(in the rows, 128 means zero)
Y: rows in a few groups, each row roughly a mix of its group's directions:
Y (180 x 13):
[[162 116 116 134 169 117 152 115 171 111 153 152 129]
 [143 106 125  77 109 158 102 115 105 107 138 103 143]
 [129 152 131  99  79 108 140 161 139 105 126 162 129]
 [114 107  92 162 115 113 110 170 137 145 117 164 133]
 [142 119 122 166 108 146 140 164 163 138 120 131  83]
 [128 115 164 141 169 111 115 110 151 160 128  94 151]
 [138 161 121 104 156 156 149 127 181 112 139 123 109]
 [140 102 136 158  85 165 143 108 141 109 116 104 151]
 [149 161 149 133 152 120 161  78 115 112 151 116 121]
 [172 122 102 135 107 154  96 136  99 117 121  92 116]
 [125 177 148 103 100 126 148 142 112  89 150 113 118]
 [117 104 170 143  92 117 147 118 126 159 155 117 159]
 [143 136 117 166 151 145 124 120 145 124  85 158 167]
 [115 156 154 110  96 105 112 127 138 139 144  88  90]
 [111 111 103 124  68 149 141 166 121 129 134 144 119]
 [ 99 120 168 132  83  88 146 114 113 133 121 113 114]
 [107 125 144 131 112  96 134 142  98 150 177 163 135]
 [161 138 157  89 112 132 140 115 145 143 102  99  94]
 [153  92 131 149 136 114 100 122 168 160 121 128 163]
 [134  95 167 138 135 116  89 135 153 139 156 146 160]
 [ 81 114 161 100 151 122 139 127 110 151 159 113 147]
 [134 135 107  87 106 127 129  91  99 173 112 120 135]
 [ 94  94 151 137 134 160 143 122 139 173 145 139 103]
 [105 118 146 138 149  94  96  94 128 160 130  99 155]
 [103 164 107 127 158 137 114 121  93 103 132 125  84]
 [117 147 113 173 167 105 128 133 162 140 136 154 106]
 [178 151 138 121  84 157 146 119 132 152 107 128 136]
 [115  93 130 123 117 127 112 129 156 116 127  98  67]
 [136 149 122 126 157 111 105  65 112 153 132 112 129]
 [127 126 165  80 152 114 133  93 133 116 153 119 157]
 [127 109 154 190 123 125 123 126 157 158 132 133 154]
 [144 103 172 164 163 109 147 115 114 125 126 122 158]
 [144 112 143 167  75 157 137 103 105 141 122 130 136]
 [117 135  77  83 128 119 139 146  97 100 125 126 110]
 [127 102 137 110 163 104 140 150 125 123 141  73 103]
 [179 152 145 137 140 149 165 127  97 135 133 151 110]
 [101 113 159  90 143 148 122 173 121 121 160 116 135]
 [136 131 139 171 116  98 126 125 137 116 134 188 146]
 [126 146 143  81 127 132 155 151 114 121 163 153  93]
 [149 134 128  94 142 128 129 146 151 144  88  96  86]
 [128  95  85 155 107 137 153 120 123 172 141 121 113]
 [171 170 166 141 131 105 128 115 115 144 113 138 100]
 [121 164 129 144 141  66 137  97 119 131 107 124 140]
 [122 146 151 127 103 137 134 127 113 184 138 162 161]
 [142 108 134  72 144 136 144 128 119  82 146 106 125]
 [131 152 118 101 159 138 146 131  87 102  83 130 114]
 [ 94 143 111 155 100 114 107 132 145 141 125 161 171]
 [121  88 151 155 102 120 130 122 134 142 152 175 152]
 [155 163 129 170 157 125 147 151 140 149 117 160 116]
 [110 114 155 163 103 135 163 102 105 132 126 128 170]
 [173 113 164 146 157 113 132 125 108  99 127 101 148]
 [102 146 112 159 125 117 147  91 147 162 147 148 160]
 [145 160 106 114 154 178 120 118 161 122 121 154 114]
 [129 121 127 167 132 177 120 129 166 166 147 134 132]
 [161 147 124 141 139 121  90 147  76 126  97 116 129]
 [147 114 113 134 141 141 111 158 166 105 135 125  74]
 [130 154 136  82 153 100 104 119 159  99 123 151 136]
 [136 177 155  94 109 153 125 112 114 104 123  97 123]
 [115 129 110  84  94 122  85 165 115 121 119 116 116]
 [112 140 144 126 114 121 113 145 131  66 112 143 168]
 [ 79 144 109 172 150 128 151 120 158 137 115 121 117]
 [120  92 116  93 132 138  90 109 120 102 148  91 109]
 [113 101 140 100 161  96 161 143 150 131 124 109  94]
 [130 118 143  91 101 143 169 143 124 138 141 165 161]
 [135 157 136 124  90 168 140 140  86 113 121 105 108]
 [140 106  76 137  90 132 131 148 156 155 129 148 112]
 [132 161  83 103 127 140 127 120 123  86 137 168 130]
 [108 142 125 126 192 114 125  86 135 131 130 152 128]
 [125 127 148 166 131 121 146 105 144 120 192 138 119]
 [ 94 139  97 151 154 145 153 138 101 141 128 156  93]
 [134 114 163  87  89 170 150 136 135 141 121 138 135]
 [122  96 106 153 106 112 114 142  84 156 120 151 100]
 [ 89 159 154  87 122 156 138 135 101 123 131 100 127]
 [141 185 140 149 105 123 130 128 131 172 140 105 116]
 [109 141 116  80 141 114 130 163 110 103 151 163 117]
 [ 84 115 147 132  96 139 157 133 131 154 132 154 166]
 [150 144 137  97 148 136 172 161 115 127 142 129  87]
 [135 152 151 153  97 135 151 151 125 164  96 158 145]
 [147 128 145 118  67 122 131 125 111 104 131 116  86]
 [134 141  97 129 108 105 140 139  90 107 130 174  97]
 [ 96 133 143 155 155  94 130  85 154 136 146 151 139]
 [ 84 131 131 153 149 119 147 127 189 132 126 128 143]
 [136 119 140 111 104 118 100 156 154 148 117  79  97]
 [ 97  89 148 121 142 100 162 108 132 142 145 102 102]
 [123 148  72 102 137 134  99 127 121 129 138 107  89]
 [101  98 108 129  89 132 125 141  91 145 119  85 133]
 [138 118 149 111 173 127 138 171 132  98 125 136  89]
 [141 124 113 118 127 173 163 148 165 102 121 109 100]
 [140 140 122 172 144 144 118 140 122 116 109  71 105]
 [107  81 106 132 143 142 111 138  83 113 130 158 114]
 [147 147 104 104 152 123 156 145 179 149 126 116 103]
 [141 136 123 142 187 145 127 138 145  89 151 142 105]
 [122 104 154 105 149 117 124 121 134 188 161 117 128]
 [121  83 129 139 114 114 117 109  95 182 144 129 126]
 [126 104 122  72  99 102 123 161 125 143 110 139 108]
 [127 104  84 108 138 115  84 154 114  98 122 146 138]
 [111  79 130 115 137 109 136 160 127 129 127  76 113]
 [102 160 144 138 117 132 119 123 170 184 115 128 127]
 [133 143 132 126 123 147 143 102  88 159 136 137 184]
 [113  89 127 107 159  92 114 156 149 130 115  92 138]
 [134 116  79 144 115 171 108 134 132 135 118 147  88]
 [154 155 161 126 146 125 118 136 143 134 127 101 186]
 [134 114 162  71 136 150 149 115 149 110 127  98 127]
 [ 82 114 120 119 113 117 135 168 121 156 122 108  87]
 [122 118 147 133  73 110 130 146 131 113 177 105 125]
 [ 80 143 133 106 122 131 155 177 116 150 134 132 151]
 [154 163 121 133 113 115  96  77 127 118 111 159 122]
 [135 113 121 136 175 149 133 115 151 163 100 163 148]
 [102 145 165 141 128 111 157 129 137 149 101 140 176]
 [121 153 124  98 141 174 148 141 139  92 129  90 122]
 [131 127 108 112 167 155 155 159 161 142 121 125  91]
 [156 153  76 155 109 134 135 104 120 135 120 153 101]
 [121 131 114 165 107 133  97 104 160 123  84 150 144]
 [134 114 110 166 148  97 164  86 119 150 126 148 125]
 [139  87 135  95  98 165 137 142 113 107 135  96 116]
 [ 93  99 148 148 127 149 125 135 109 103 164 152 162]
 [137 145 141 120 171 168 107 143 166 147 118 108 110]
 [110 119 109 130 115 125 145 143  97  60 119 139 135]
 [ 85 146 131 170 142 123 124 129 130 175 113 107 111]
 [142 149 145 108 178 142 143 103 154 151 146 159 121]
 [134 111 104 132 175 144 161 124 149 149 112 170 130]
 [136 134 104  90  94 114  97 111 145 139  96 109 157]
 [109 105  95 102 140  74 133 148 112 158 138 123 128]
 [122 113 171 122 105  94 153 138 110 167 154 117 115]
 [124  91 123  93 124 109 150 141 107 148 154 161  96]
 [150 143 155 137 138 100 151  99  80 108 147 131 104]
 [127 159 107 146 171 101 129  95 163 134 148 145 126]
 [129 100 145  83 112 175 159 124 144 128 152 130 132]
 [104 134  96 126 126 152 134 105 141  66 152 121 125]
 [ 99 162 144 160 128 111 147 135 122  91 101  93 119]
 [110 149 113  94 114 132  96  97 113 166 135  92 127]
 [108 153 114 120 148 110 135 136 164  92  76 133 129]
 [114 150 153 139 128 136 187 124 107 152 138 136  92]
 [138  52 112 121 129 131 123 142 110 145 130 129 148]
 [128  75 119 122  93 134 110 107 119 108 156  95 132]
 [104 126 125 143 119 119 110 127  97 150 138  61 122]
 [122 148 149 156 168 111 123 117 148  99 145 147 170]
 [138 130 124 123  88 127  85 120 156 158  92 116 154]
 [119 106 143 107  97 131  85 152  91 114  98 110 129]
 [112 117  85  92 121 102 147 127 144 153  94 153 130]
 [107 115 129  90 113 104 127 114 173 154 155 148 151]
 [169 116 125 126 102  96 130 137 119  99 143  78 127]
 [135 108  76 120 109 127 143 137 134  87  87 135 120]
 [127 120 121 155 114 163 158 135 175 156 149 151 114]
 [117 163 125 158 137 154 174 126 114 119 111 169 131]
 [175 107 125 145 105 143 139 133 109  89  94 147 137]
 [158 132 123 119 159 109  95 125 152 128 102 167 163]
 [134 109 118 138 139 107 146 121 186 127 152 172 134]
 [131 148 125 112 178 121  99 103  91 133 138 139 161]
 [115 143 135 178 115  97 135 131  92 157  96 124 137]
 [109 141 129 134 174 121 152 117  99 140 150 152 172]
 [134 132 161 141 102 127 107 138 148 108 124 189 146]
 [141 107 117  99  83 155 154 142 135  93 143 112 147]
 [124 143 118 122 119 161  75 152 101 124 146 106  99]
 [128 127 131  75 138 164 122 138 102 160 124  94 140]
 [125 133 168 100 105 152 127 149  74 115 146 126 124]
 [121 118 183 158 136 111 154 118 119 114 116 160 155]
 [127 162 158 186 146 150 124 122 126 114 152 143 136]
 [113 129  97 110 139 153 134 145  98  76 138 157 114]
 [119 130  66 131 102 104 125 130 104 141 144 163 133]
 [133 140 133 168 106 102 110 116  74 108 114 121 109]
 [144 101 113 106 109 139 137 106 104 102 144  73 121]
 [168 124 115 128  94 156  79 108 123 142 150 133 139]
 [174 111  95 124 162 137 111 112 122 149 161 111 115]
 [112 153 163 132 136 151  78 122 118 112 163 147 119]
 [ 96 130  85 110 165 149 104 139 124 160 113 125 109]
 [123 158 116 174 140  93  95 111 130 157 107 135 119]
 [114 146  79 117 132 142 122 135 125 140  69 136 110]
 [134 158 150  90 114 109 137 150 129 119 120 168 168]
 [119 107  97 126 103 135 138 144  90 116 143 177 101]
 [121 137 149  93 106  83 155 125 127  91 103 114 139]
 [147 150 129 106  88 103 135  79 118 133 134  94 137]
 [106 180 139 139 110 116  91  98 150 139 131 135 151]
 [137 111 151 141 145 103 162 141 129 121  97  95  84]
 [110 154 134 104 126 133 160 130 128 168 145 174 103]
 [136 100 103 149 125 174 155 115 113 141 127 108  88]
 [137 134 134  83 149 120 107  93  85 116 130 110 153]
 [ 96 106 129 116 104 137 119  89 177 149 147 126 111]
 [135 119 141  81  96 165 150 107 157 131 145 136 145]
 [149 109 117  97 114 153 122 130 176 101 144 115  94]]
the three rows of each list that fit no group, in list order (the others fit one group, some only roughly):
    Q258: [155  96 128 114 138 101  98 150 135  93 103  94 120]
    Q364: [ 88 164 115 102 116 140  80 114 110 139 116 142 120]
    Q878: [125 138 145 140  70 133 139 112  97 137 139  84 129]
    Q207: [106 136 113  78  83 150 113 121 110 100 128 122 116]
    Q966: [147 167 130  98  90 146 131 131  95 156 103 142 135]
    Q381: [133 142 181 114 124 132 109 130 138 167 112  85 134]
    Q901: [136  91 112 139 115 148 136  91  99  92 156 133 102]
    Q899: [123 157  96  96 104 148 107 136 125 127 106 167 158]
    Q312: [121 176 132  86 149 158 112 144 135  95 143 123 128]
    Q559: [118  89  97  95 159 107 140 112 135 161 136 110 146]
    Q223: [141 113 120 160 142 137 156 116  83  79 119 139 120]
    Q648: [117 142 123 161 138 153  96 140 144 130  76 161 126]
 | Q207, Q966, Q899
    Q767: [ 75 146 160 131 145 108 125 121 112 116 134  83 134]
    Q427: [138 135 183 118 135 155  94 107  98 132 141 137 153]
    Q297: [127 116  96 160 148 142 135 115 158  85  93 141 111]
    Q196: [113  73 133 133 115  93 113 131 130 159 159 106 119]
    Q389: [184 148 154 123 126 138 131  82 141 132 147 147 133]
    Q477: [141 141 116 108 116 124 133 171 104 154  81 103 110]
    Q222: [174 161 129 159 120 111 131 113 103  89 142 136 142]
    Q826: [109  96 128 115 150 132 114 100  85 120 149  84 120]
    Q475: [162 164 146 116 101 124 113 135 111 147 121 176 148]
    Q564: [108 122 123 123 139 138 153 169  98 148 131  91  87]
 | Q196, Q477, Q222
    Q568: [ 94 143 115 149 177 110 113 142 158 139  99 111 127]
    Q408: [102 127  99 102 169 118 140 164 101 145 107 115 144]
    Q420: [109 108 127 120 103 124  78 144 140 141 125 119 180]
    Q507: [132 118 159 112 110 144 127  90 161 104 129 121 176]
    Q469: [146 150 177  90 147 122 126 102 115 161 144 130 140]
    Q693: [122 131 121 124 113 100  92 116 116 179 111 149 164]
    Q680: [ 99 101 138 115 183 141 128 152 106 132 160 127 115]
    Q44: [191 122 140 123 105 154 143 125 112 102 141 103 128]
    Q121: [112 166 102 113  98 140 105 136 118 108 126  92  92]
    Q466: [125 145 120 150 102 164 139 140  81 161 151 144 114]
 | Q408, Q469, Q693
    Q939: [123 113 160  95 135 139 110 115 129 104 163  90  95]
    Q17: [127 130 126 175 169 115 128 123  96 151 118 110  91]
    Q275: [105 110 160 132 121 103 158 158 131  99 101 101 154]
    Q914: [131 104 139 145 176 141 135 126 151 162 119  85 111]
    Q989: [111 123 117 117 112 171 152 157  92 157 159 126 116]
    Q658: [125  82 117 137 110 124 165 144 125 138 138 171 160]
    Q209: [134 175 159 111 118 109 112  87 149 118 157 123 121]
    Q423: [106 119 157 121 153  98 139 165 106 156 119 101 157]
    Q615: [165 127 137 122 172 133  89 130 153 106 109 155 143]
    Q153: [143 102 145 181 125 108 149 129 145 138 168 109 142]
    Q421: [132 109 138 113 132 100 142 159 126 134 167 102  79]
    Q575: [153 122 122  88 126 153  81 157 123 122 131 164 120]
 | Q939, Q658, Q421
    Q336: [166 111  99 136 139 102 142  89 146 138 149 164 119]
    Q718: [ 84 136 151 165 104 101 134 134 151 166 132 137 130]
    Q862: [ 95 123 110 153 129 126 115 146 153 108  79 127 165]
    Q474: [138 112 117 153 143 129  86 140 120  73 140  98 124]
    Q20: [156 145 143  86 117 129 157  82 151 138 151 124 127]
    Q858: [116 125 127 174 120 141  95 126 136 179 111 134  99]
    Q788: [128 140 115 149 165 157 162 120 180 132 107 134 135]
    Q384: [167  93 127 126 160  88 127 135 145 156 125 156 130]
    Q62: [135 134 150 128  83 145 111 135 116 171  85 140 137]
    Q136: [108 123 157 162  92  97 162 136 117 104 137 101 128]
 | Q718, Q474, Q384
    Q132: [148 157 142  94  94 170 150 111 134 119 147 119 106]
    Q358: [128 107 113 178 120 132 153 141 136 175 123 146 155]
    Q840: [100 118 122  92 152 134  82  97 126 125 154 137 154]
    Q203: [119 146 150 137 165  76 142 139  98 112 101 127 126]
    Q178: [ 98 117 156 152 135  97 148 105 136 143 168 104 153]
    Q167: [119  84  97 151 156 152 143 155 148 141  98 132 128]
    Q23: [145 171 164 111 138 152 108 111 169 114 129 147 135]
    Q225: [148 142 145  92  96 141 107  99 138 136 127  80 113]
    Q90: [125  70 133 150 149 135 136 108 156 145 120 101 152]
    Q114: [107 159 137 111 120 129 158 114  81 167 139 106 136]
    Q774: [135 100 125 143 113 162  93 175 111 135 120 114 100]
    Q3: [146 119 108 149 132 164 100 154 151 163  96 117 150]
 | Q358, Q225, Q114
